Look-ups in named tables: a row name and a column name give one cell, copied from the table.

Zos:
            Kiv    Fuge  Pigeno     Fol  Kunelo    Noku
Mel       40910  -37591   13390   -1907  -59435  -67597
Tuluzon    2765  -37840  -56911   32158  -46497   -2249
Fot       28073   -8356   57072  -60529  -52386  -43175
Zogel    -36445   15560  -22524   -6702   42507   37252
Tuz      -58032  -50933  -86372   59282   -7605   55098
Peva       7744  -54969  -77334   53614  -32390  -14045
Sor        6674  -40411  -56337   38504  -50607   -9625
Noga     -16230  -42531  -69836   65731   12993    6706
Fugevag  -73589   48693    5096  -41759   59149   59306
Pinuf     22531  -47549  -49990   44872  -55484  -42845
Zif       26595  -55731  -37603   35695  -60748  -52846

Kunelo of Sor is -50607
Fuge of Tuluzon is -37840
Pigeno of Zif is -37603
Pigeno of Sor is -56337
Kiv of Tuluzon is 2765
Noku of Tuz is 55098
Pigeno of Noga is -69836
Pigeno of Fugevag is 5096
Kiv of Tuz is -58032
Noku of Noga is 6706
Noku of Mel is -67597
Kunelo of Pinuf is -55484
Pigeno of Mel is 13390
Kiv of Zogel is -36445
Fuge of Fugevag is 48693

Zafur:
|  | Lisab | Pivi | Vilu | Rimeku | Fanuz | Kag | Vami | Dumekir |
|---|---|---|---|---|---|---|---|---|
| Fon | -1.164 | -2.510 | -0.074 | -1.039 | 6.250 | 3.153 | 0.011 | 5.782 |
| Siravo | -0.095 | -0.115 | -2.323 | 2.594 | -1.289 | 0.924 | -1.571 | -3.642 |
| Zad | 0.265 | 4.348 | 2.640 | -2.212 | 0.554 | -5.647 | -4.340 | -4.076 |
| Sirok | -0.362 | -1.528 | 0.141 | -0.240 | 3.433 | 1.291 | -0.042 | 2.827 |
| Zedun | -4.218 | -0.314 | 4.209 | -0.503 | -2.562 | 0.375 | 5.859 | 0.889 |
| Vidi | 6.215 | 2.036 | -1.900 | -3.373 | -4.441 | 1.100 | 3.482 | 5.270 |
| Fov | -1.118 | 2.230 | -3.284 | -1.549 | 2.537 | 1.299 | 5.951 | 3.551 |
| Besom | -3.765 | 1.099 | 0.940 | -0.792 | -0.479 | 0.668 | 6.399 | 1.667 |
| Pepo | -0.311 | 4.562 | 1.734 | -3.097 | 0.671 | -3.820 | -3.747 | -3.309 |
| Nuzu | -1.008 | -2.735 | 1.037 | -1.281 | -1.096 | 4.703 | -4.078 | -0.275 |

Fov, Dumekir: 3.551
Pepo, Vami: -3.747
Pepo, Rimeku: -3.097
Zedun, Rimeku: -0.503
Zad, Fanuz: 0.554
Vidi, Vami: 3.482
Nuzu, Lisab: -1.008
Fov, Kag: 1.299
Vidi, Vilu: -1.900
Sirok, Vilu: 0.141
Fon, Pivi: -2.510
Zedun, Dumekir: 0.889
Vidi, Fanuz: -4.441
Sirok, Rimeku: -0.240
Zad, Kag: -5.647
Zedun, Vilu: 4.209
Zad, Lisab: 0.265
Nuzu, Vami: -4.078
Nuzu, Dumekir: -0.275

Table Sosofed
columns: Guk, Keri, Tamikik, Lunuf, Keriro
Bub: [0.631, 0.684, 0.690, 0.424, 0.660]
Kufu: [0.295, 0.263, 0.186, 0.335, 0.372]
Gotadoz: [0.202, 0.264, 0.315, 0.857, 0.262]
Nekebu: [0.804, 0.843, 0.908, 0.327, 0.706]
Gogad: [0.839, 0.818, 0.827, 0.197, 0.758]
Bam: [0.780, 0.804, 0.830, 0.309, 0.734]
Lamuna: [0.715, 0.765, 0.840, 0.443, 0.637]
Sed: [0.153, 0.205, 0.261, 0.885, 0.200]
Sezema: [0.679, 0.678, 0.662, 0.329, 0.699]
Dul: [0.737, 0.681, 0.648, 0.078, 0.681]

What is the Keriro of Sed in Sosofed? 0.200
What is the Keri of Sed in Sosofed? 0.205
What is the Lunuf of Bam in Sosofed? 0.309
What is the Lunuf of Sed in Sosofed? 0.885
What is the Keriro of Lamuna in Sosofed? 0.637
What is the Tamikik of Dul in Sosofed? 0.648
What is the Tamikik of Bam in Sosofed? 0.830

Lebutat:
,Gop,Dabu,Lema,Vene,Rorule,Manulu,Sugegu,Tuze,Zut,Bera
Rinolu,95,140,135,135,110,102,117,163,129,115
Rukebez,73,91,190,175,186,148,150,127,137,131
Gekar,33,125,222,209,199,195,221,184,200,153
Sel,133,50,58,81,59,118,157,86,106,43
Dokodiz,132,105,127,115,146,144,106,140,96,182
Kovom,141,131,130,102,113,73,106,118,99,76
Gam,135,115,138,134,139,147,142,116,119,118
Lavik,147,160,82,67,86,69,62,74,49,66
Bavovu,114,95,94,76,109,96,84,94,78,92
Vanu,154,136,157,151,91,123,196,157,127,77
Sefom,115,131,137,145,156,131,117,140,139,143

Dabu of Gam = 115
Dabu of Sefom = 131
Vene of Gekar = 209
Zut of Sefom = 139
Gop of Rukebez = 73
Tuze of Dokodiz = 140
Sugegu of Sel = 157
Rorule of Vanu = 91
Rorule of Rukebez = 186
Zut of Dokodiz = 96
Manulu of Bavovu = 96
Zut of Rinolu = 129
Bera of Gam = 118
Gop of Gam = 135
Tuze of Vanu = 157

Vupi
|  | Kun | Pizibes | Ruzuvu | Kefuvel | Radur | Muveku | Meni | Nepugop | Kufefuf | Ruta |
|---|---|---|---|---|---|---|---|---|---|---|
| Bidan | 48 | 19 | -21 | 34 | 0 | 34 | 58 | 29 | 44 | -61 |
| Dor | 32 | 46 | 0 | 60 | 26 | 40 | 21 | 30 | 36 | -30 |
| Deveto | 1 | -18 | 3 | -40 | -18 | -14 | 36 | 0 | -1 | 19 |
| Loz | 51 | 36 | 0 | 70 | 31 | 48 | 25 | 36 | 45 | -39 |
| Sesa | 38 | 35 | -1 | 54 | 23 | 38 | 26 | 29 | 37 | -33 |
| Pomiki | 4 | -7 | -12 | -39 | -27 | -11 | 54 | 0 | 5 | -9 |

Kun of Sesa is 38
Kufefuf of Sesa is 37
Kefuvel of Loz is 70
Pizibes of Bidan is 19
Radur of Pomiki is -27
Kefuvel of Sesa is 54
Pizibes of Dor is 46
Kefuvel of Dor is 60
Muveku of Bidan is 34
Meni of Sesa is 26
Kefuvel of Deveto is -40
Pizibes of Pomiki is -7
Meni of Bidan is 58
Kefuvel of Bidan is 34
Muveku of Pomiki is -11
Meni of Deveto is 36
Ruzuvu of Sesa is -1

